rotation steps, each row followed by its count of steps:
The counts run from 0 to 255.
[ 90 152  72 155 109 121 132 152 131 116 152 101 136 101 148 105 157 125
 129 109 114 107 165  91 105 125  93 144 149 167 159 126 141  90 132 131
 130 131  37 143 112 152 112 110 147 132 128 152 123 115 133 115 155  80
 102  98 138  43 129 121 127 105 205 132  90 114 146 145 132  94 152 133] => 147
[ 88 135 123 122 134 154 155 152  98 166 190 152 193 136  89 131 139 166
 142  86 111 150  94 141 121  73  80 141 115 129 152  87 133 162 152 111
 128  86 160 138 135 115 103 164 129 139 158 182 145 158 127 118 125 108
 175 169 147 126 164 132 102 147 156 144 132 112 130 158  99 105 119 124] => 177
[154 158 123 112 154 116  89  94 165 134 116 128  99 120 110 145 103 106
 110 163 142  96  92  81  95 146 135 132 160 105 108 145 118  76 183 123
 132 116 114 111 134 152 152 112 192 138 125  84 155 118  92 139 103 151
 145 126 166 165 112 159 127 124 148 163 129 133  82 102 169 123  84 161] => 217
[116 142 154  94 175 161  68 112 146 130 132 147 108 137 153 168  92 114
 116 127 136 130 110 111 136 152 151 103 120 100 124 127 143 119 131  97
 100 135 166 116 145 127 125  86 117 135 143 103  98 147 141 154 111 192
 142 128 154 182  99  97 128 145  59 115 149 167  93 119 139 187 121 141] => 48
[115 137 134 131 153 131 112  92 118 161  95 138 142 146 143 108 151 125
 162 127 105 122 142 149 138 128 123 118 171 163 171 126 100  50  78  96
 119 120 124 153 116 144 101 111 127 130  75 151 159  95 123 121 113 144
 125 109 178 158  95 107 101 128  75 152 145 160 117 141 124 190 146 155] => 234
[170  85 112  84 136 136  94 123 113  81 110  63 170 145 150 149 131 114
 102 174 135 113 106  79 126 163 160 142 130 104  87 137 108 147 121 123
 154 147 131 108 101 170 105 154 142 139  92  91 149 135  89 117 117 135
 132 132 100 161 141 146 164 111 124 126  98 137 133  77 135 179 106 143] => 111
[103 151 138 151 129  78 116  98 117 155  94 122  71 120 119 109 104 101
 125 187 174 150 177 130 125 116 152 120 206 111 134 121 147 120 169  96
 144 114 115  87 128 135 157 103 154 118 130  93 147 108 134 138 142 116
 144 100  69  93 120 160 118 105 140 200 123 148  79 100 122 124 123 149] => 74
[142 167 103  97 150 149 114  97 135 150 160 143 149 119 161 118 172 124
 153 159 132 144 152 127  81 106 115 111 205 147 174 114 144  86 126  86
 147 110 133 154 147 129 109 112 147 112 138 188 163 128 143 166 142 110
 151 118 158 148 102 145 130  97 147 206 143 142 109 133  97 103 132 133] => 65
[ 96 177 155 152 166 142 126  72 155 121  99  85  44 137 115 110  98 125
 121 119  96  90 117 106 173  88  77  94 125 146 160  96 144 124 140 114
 145  96 126  76 133 152  99 118 135 115 136 134  97 170 142 108 141 150
 138 125 143  85 109 135 101 143 114 167 171 136 107 133  79 147 142 161] => 228
[128 111 123  93 147 159 103 108  95 140  96  99 136 143 140 166 118 131
 113 156 136 150 116 105 172  86 138 109 155  80 117  99 120 151 132  97
 120 126 171  87 131 115 123  93 108 118  87 124 137 150 146 151 116 135
 164 107 117 183 141 122 142 148  54 124 153 142  84 124 121 193 116 168] => 80
[102 102 141 134 121 100 107 138 114 140 109 120 122 117 128 123 123  90
 112 113 161 169 148 163  86 115 117 115 176 172 188 147  87  88  93 120
 120 135  83 151 151 157 124 103 108 105 119 115 150  81 162 139  89 127
 105  98 121 111  92 119 118 110 112 123 141  84 145 106 129 141 152 193] => 68
[147 136 156 139 153  97 150 119 171 138 117 156  78 129 102 125  70 106
 138 120 124 128  95 174  96 157 124 104  81 135  98 155  92 101 141 160
 106 138 125 157 143  98 116 119 131 114 154 103 110 116 132 135  70 145
 120 140 181 161 100 121 115 162 133 100 187  95 143 144 136 117 134 160] => 215
[146  87 141 130 141 168 155 167 118 124 128 179 139 105 113 159 124 124
 150 134 130 163 102 172 130 169 139 162 130 129 145 147 107 129 142 123
 121 114 147 142 171  74 174 118 142 108  90  99 167 101  83 162  81 149
 139 116 153 176 148 147 139 139 175 111  97 128 138  99 182 122 120  99] => 18
[123 105 109 146 120  97 197  86 132 151 105 160  77 138 102 183  85 144
 121 103 114 126 117 130 142 133 143 133 118 101  63 140  92 145 164 161
  93 118 149 120 138  97 117 109 146 119 117 147 110 125 161 119  79 117
 102 119 147 165 105 116 155 163  85 110 181  82 121 150 120 126 135 150] => 247
[139 125 138 172 117  78 103 135 160 141 147 185 160 149 111 136 116 162
 154 129 165  93 125 135 109 142 165 150 145 111 110 145 143 133 134 145
 111 141 125 166 139  99 159 134 152 170 128 103 185  54 103 108 141 102
 144 172 156 132 133  91 136 111 155 134 124 122 110 135 153  94  79  69] => 14
[114 106  90 132  79  71 176  96 121 151  86 152 108 106 110 195  98 111
 131  96 127 113 127  98 136 132 127 130 148 111  66 152  98  99 173 168
  90 122 143 105 100 141 113 108 160 123  90 111 134 106 140 114  96 138
  90 113 147 149 100 137 138 141  91 150 135  83 125 119 146 128 103 166] => 248
[150  94  89 139 166 140 127 131 155 126 142 109 125 163 150 149 165 140
 167 104 116 114 100  93 128 102 138 157 190 135 186 137  91 122 100 135
 138 127 164 169 181 105 142 105 123 123 130 145 159 133 109 165  83  95
 155  89 180 138 105 129 186  99 114 175 131 116  82 176 104 134 142 129] => 236
[154 112 130  85 159 187 159 151  73 126 133  91 155 148 125 125 137 116
 125 118  80 140 111 116 169  92 126 135  72 118 123 115 118 153 120 145
 147 115 163 139 108 110  77 139 113  80 136 150 105 195 119 125 116 118
 147 118 130 131 169 163 105 163  99 119 126 178 131 124 104 164 148 154] => 113
[125 112 160 130 125 117 184  83 133 127 112 154  56 148 114 149 129 157
 146 155 120 162 110 155 130 137 167  98 129 118  88 122 104 179 153 125
 110  99 179 115 157  80 141 130 128  93 136 127 123 130 143 164  69 120
 142 116 130 177 118 117 175 127  95 124 181  97 103 164 100 138 131 134] => 246
[123 138  97 133 157 169 150 112 108 113 125 110 131 136 134  87 147 157
 140 139  83 106 109 134 169  90 107 110 133  90 151  58 195 154 139  72
 157  82 139 100 153  93 130 145 149 134  82 165 152 148 106 131 193 106
 161 149 135 113 134 125 149 126 165 134 121 143 107 131 129 130 109 102] => 1
[ 90  99 176 120 141 144  78 139 113 120 131 112 182 149 138  94 163 176
 127 127 136 147  88 135 141 106 111 111 121 117 170  70 127 166  82 101
 143 126 178 123 132 123 131 157  81 147 111 139 156 122 125 100 132 133
 181 163 143 145 146  84 103 141 114  89 148 115 141 158  97 156 111  93] => 6
[100 190 126 101  93 141 101 111 131 134  97 182 116 106 157 140 131  85
 106 115 118 145 124 138 133 123  95  86 123 157 122 166 130  94 151 120
 125 155 134  84  89 183 129  81 105 122 114 151  66 148 139 157 162 166
 128 113 142 121 106 140  83 126  95 135 121 137 183 108 118 113 145 114] => 54
[ 88 158 159 141 131 139 120  63 165  96 121 128  61 114 123 139  93 120
 139 133 111  93 117 139 159 123  85  89 158 163 147 123 116 100 102 123
 133 112 119 119 129 174  87 136 136 116 117 122  79 119 169 146 119 143
  68  97 163 127 128  99 115 132  84 124 159 120 140 145  96 162 125 141] => 58
[139 159 107 111 137 130 130  99 110 169 127 138 154 120 150 102 159 111
 133 138 128 113 136 133 106 109  94 104 195 163 145 109 139  43 136 101
 115  93 109 133 119 164 110 132 186 119 102 177 155 109 129 132 129 132
 114 130 178 138 111 146  97 124 139 209 120 147 117 106 118 121 112 147] => 64
[140 131 129 148 154 139 119 158 131 145 121 117 121 133 110 140  92 120
 137 103 113  80  95 131 158 111 113 138 105 159 132 154 153  97 157 127
 128 118  96 142  82 180  98 151 185 137 102 102 145 127  96  97 129 173
 117 167 159 106 162 146  82 178 147 156 125 133 173  72 154 160 108 188] => 31
[ 99 140 113 148 115 114 106 133 147 111 136  79 128 136 161  85 151 135
 111 140 129 100 157  88 100 142 107 103 171 147 168 108 163 117 107 104
 141 126  74 115 137 167 142 144 126 149 158 128 119 127 123 127 178  96
 143 115  86  69 104  94 157  68 193 139 104 108 132 118 111 110 171 111] => 148
[ 88 102 138 110 137 159 118 160  92 152 149 136 183 133 117 143 191 154
 108 120 122 149 106 127 124 106  94 137 154 153 152  90 128 149 144  95
 142  62 155 119 140 135 147 167 124 152 126 160 169 147  98  97 111 142
 191 177 127 138 173 145 110 138 167 163 109  90 130 118 109 112 106 121] => 176
[104 140 114 108 178 179 145 159  86 145 148 103 135 135 137  94 166 142
 121  98  64 154 116 106 135 105  94 116  92 148 144  95 137 119 137 109
 116 102 133 135  97 140 107 142 113 116 148 193 107 188 106 103 134  93
 178 119 162 121 144 149 124 159 169 106 162 111 135 155  95 140 155 146] => 145
[153 153  93  89 154 165 146  91 152  75 160 125  92 137 155 100 140 164
 123 138  72 125 131 144 125 144 140  97 109 133 104 112 158 164 132 112
 106 128 110 144 155 108 108 151 136 103 118 162  95 138 144 165 144  86
 117 119 150 177 107 111 201 127 150  69 174 104 140 150 105 148 136 137] => 140
[141  89  93 145 125 147 179 114  68 146  92 142 112  97 135 171 143  95
 149 125 107 140 143 134 187  84 126 145 126 125 128 149  82 101 139 144
 129 124 136 113 121  85 114  86 132  67  59 153 150 141 135 148 110  83
 145  81 156 102 164 168 125 144  95 128 120 141 138 128 118 122 141 142] => 82
[137 138 185 118 181 147  79 129 146 124 131 120 152 164 130 121 164 142
 128 120 137 113  93 126  80 132 110 109 103 147 186  95  80 140  97  99
 152 125 159 121 132 148 120 156 102 127 158 121 144 150 127 110  78 171
 216 176 144 145 112 115  87 123 124 146 147 147 114 156 105 147 150 116] => 38
[175  77 101 141  77 112 174 109 115 133 103 140 141 124 125 104 142 138
 184 145 124 149 102 158 175 134 118 150 160 164 124 148 128 125 132 127
 153 126 168 139 147 127 159 134 104 127 101 163 141 146  73 136  87 134
 110 102 138 136 152 169 161 127 134 217  87  88 117 129 103 110 112 132] => 92
[ 86 134 138 115 103 137 125 133 113 123 113 150 176 112 125 185  96  99
  88  81 122 124  83  94 134 134  67 114  79  91 122 122 122 135 168 140
 101 106 106  78 142 116 116 108 165 141 125 112 114 131 136 110 139 182
 127 155 140 128 105 138  87 156 127 112 127 134 139  92 166  97 109 117] => 21
[154 146  93 143 124  77 174  95 123 155  86 154 107 130 134 131  88 114
 147 137 153 115 170 171 114 107 165 121 121 100  91 160 101 114 120 156
 109 161 129 142 132 101 116  96 136  84  77 135 139  84 165 151 144  90
 119 117 140 158  75 103 139 128  79 105 161 110 147 135 160 118 158 141] => 77
[151 116 105 143 139 152 175 190  96 165 138 186 141 107 127 155 103  99
 149 120 140 128 134 186 115 104 137 153  87 125 148 137 149 132 156 121
 115 119 147 144 156  68 146 104 147 105 112 102 148 122 104 174 146 127
 139 142 128 117 125 154  95 158 145 118 111 143 147  70 225 107 134 140] => 188
[114 143 129 150 111 138 144  60 186 108 103 141  79  98 147 123 126 103
 162 157 118 101 120 151 144 146  74 103 165 183 140 134 112 101 112 100
 157 116 148 127 114 179 125 130 116 119  81 127  90 124 113 143  93 176
  69  87 162 153 110 131 125 119 107 164 120  91 150 136 105 149 125 142] => 59
[168 154 148  96 122 147 159 101 110  96 119 119 117 159 106  98 120 131
 131 203 118 140 166 147 128 138 167 115 123 108  94 104 176 184 147 112
 150 109 127 117 154  84 138 177 161 110 120 108 128 131 146 146 153 114
 122 155  59 144 142 151 152  96 133 153 122 196 100 101 120 133 119 132] => 107
[124 115 109 123 155  94 111 123 141 162 144 116  73 148 124 133 111 134
 109  98 123 123  93 125 163  91 138 112 140 154 120 146 130  82 159 131
 104 114 145 158 131 170 115 120 148 126 161 163 129 139 142 129 123 113
 120 159 160 124 117 108 140 160 133 176 184  78 153 121  76 147 117 215] => 62
[126 129 164 111 122 119  88 165 115 122 122 147 146 112 134 121 169  88
  93  94 148 122  76 119 130 145  80 116 116 170 153 137 110  60 130 110
 132 106 123 124 132 149 169 115 141 125 146 140 155 129 100 109  83 195
 138 147 160 113 130 156  93 125 159 179  77 128 163  80 126 130 101 132] => 207
[156 125 142 155 146 127 102 128 164  91 154  58 117 150 115  87 124 146
 157 140 132  75 109  83 136 162 172 144 142 102 121 109 125 121  83 151
 149 140 119 140 121 143 102 177 142 152 164 111 129 128  97  84  87 126
 102 142 124 106 129  97 139 109 120 130 124 164  77 176  84 175 108 132] => 121
[140 183 136  98 168 184 126 113 112 169 129 140  90 136 143 122  79 104
 105 129 109 171 120 153 134  91 106 107  93 123 114 129 176 119 187 112
  97 121 131 134 163  91 123  88 149  93 153 147  99 163 121 181 155 150
 135 114 138 164 110 175 113 155 112 134 171 177 116  93 157 134 131 167] => 219
[114 189 147 160 128 128 113 126 163 153 169 152 131 127 115 123  87 123
 133  66 147 125 106 129 104 104 111 145 110 139 152 152 105 105 141 168
 109 146 106 165 143 123  90 126 143 138 217 128 112 135 166 129 144 135
  96 154 164 102 116 135  78 132 120 132 162 175 134 150 134  79 127 100] => 210
[172  93 129  69 159 187 108 136  79 101 113  62 162 157 134 143 141 124
 102 142 104 140 122  88 150 128 142 129 102  99 108 100 121 172 115 114
 155 139 155 118 102 132 104 164 111 109 122 122 120 197 106 120 119 146
 156 161 102 169 172 158 143 142 116 127 119 156 106 111 104 182 128 157] => 112
[ 90  73  73 142 123 159 148 138 132 102 156 111 142 120 128 186  89 159
 132  81 112 110  79 142 161 111  98 138 130 132 149 116 143 172  99 126
 111 131 156 150 150 127  99 153 113 137 115 145 134 127 137 139 125 121
  73 121 155 147 137  86 171 153 121  82 150  43 158 143 134 129 129 155] => 173
[ 92  86 116 190 102  96 140 165 145 136 137 115 145 108 104 142 119 143
 157 115 156  99  94  98 143 121  83 171 176 124 171 125 103 122 105 140
 155 132 125 124 135 121 148 116 113 168 149  89 148 113  75 107 114 109
 130  97 138  67 164 137 115 117 174 129  81  91 102 141 140  91 127  97] => 9
